0: [135 120 119 126 123 165 139 148 146 146 131 133 144 128  84 138]
1: [145 110 143 134  69  46 139 123 126 113 125 106  81 106 181 154]
2: [ 94 139 145 148 125   0 109 101 106  66 130  94  76 137 177 117]
3: [153 121 133 132 108 166 147 148 149 141 137 122 139 108 120 146]
4: [134 110 134 153 138 154 123 164 146 127 141 136 155 136  38 113]
5: [108 143 100 108 146 187 139 113 113 157 117 116 147 143 133 118]
6: [112 139  96  98 137 216 111 101 104 157 117 116 135 161 198 121]
7: [165 113 142 153 115 154 144 154 161 126 144 128 146 103 103 148]
8: [140 145 133 132 146  96 131 131 143 110 136 142 138 106  72 159]
9: [142 156 116  87 130 133 164 121 125 157 129 147 130  93  91 171]
10: [147 120 146 147 118  91 134 147 141 109 151 129 131 110  78 131]
11: [146 135 124 116 121 162 160 138 141 155 128 129 144 109 102 157]
12: [152 129 135 124  99 147 155 140 146 141 138 123 140 106 119 157]
13: [155 122 139 140 106 125 137 148 147 128 142 133 140 106 106 136]

[100 172  88  76 155 209  76  71  63 163  85 148 135 168 255 100] 6 5 11
[137 118 133 145 134 168 129 157 155 129 137 120 154 128  84 131] 0 7 4
[130 171 121  79 157 132 139 128 107 146 119 136 123  88  85 169] 9 11 8
[ 75 125 138 134 155  30 107  97 105  93 123 155 107 182 173  90] 2 1 10
[113 119 124 119 134 135 139 130 120 132 119 126 121 146 104 119] 0 5 11
[102 103 128 133 133 121 134 134 119 119 117 117 116 166 107  99] 0 10 13
[117 107 109 116 118 186 113 111 123 145 115 114 109 162 197 136] 6 5 3
[148 105 156 165 127  81 125 157 145  97 165 143 141 114  47 119] 10 8 4
[140 109 139 154 136 145 122 157 153 115 143 136 155 127  46 127] 4 0 10
[124 160 119  94 151 141 139 127 111 143 122 119 127 100 103 152] 9 11 0
[121 125 113 123 136 166 146 116 128 147 133 134 131 131 131 121] 5 0 11
[ 97 167 113 104 151 103  98  70  58 131  81 150  97 135 245  70] 6 5 2
[105 124 108 119 150 171 138 120 121 142 129 117 128 146 116 114] 5 0 11
[147 145 128 105 120 123 153 126 130 139 138 143 129  94  92 164] 9 11 12
[146 123 127 128 121 173 141 156 147 142 131 127 149 119  78 142] 0 11 3
[ 80 121 133 117 122  14  62  90  99  82 101 121  82 201 216 143] 2 1 10
[145 130 156 146 127  47 132 142 131  99 159 128 124  95  59 128] 10 8 13
[133 140 116 114 137 152 145  95 115 159 131 170 119 109 154 120] 5 11 9
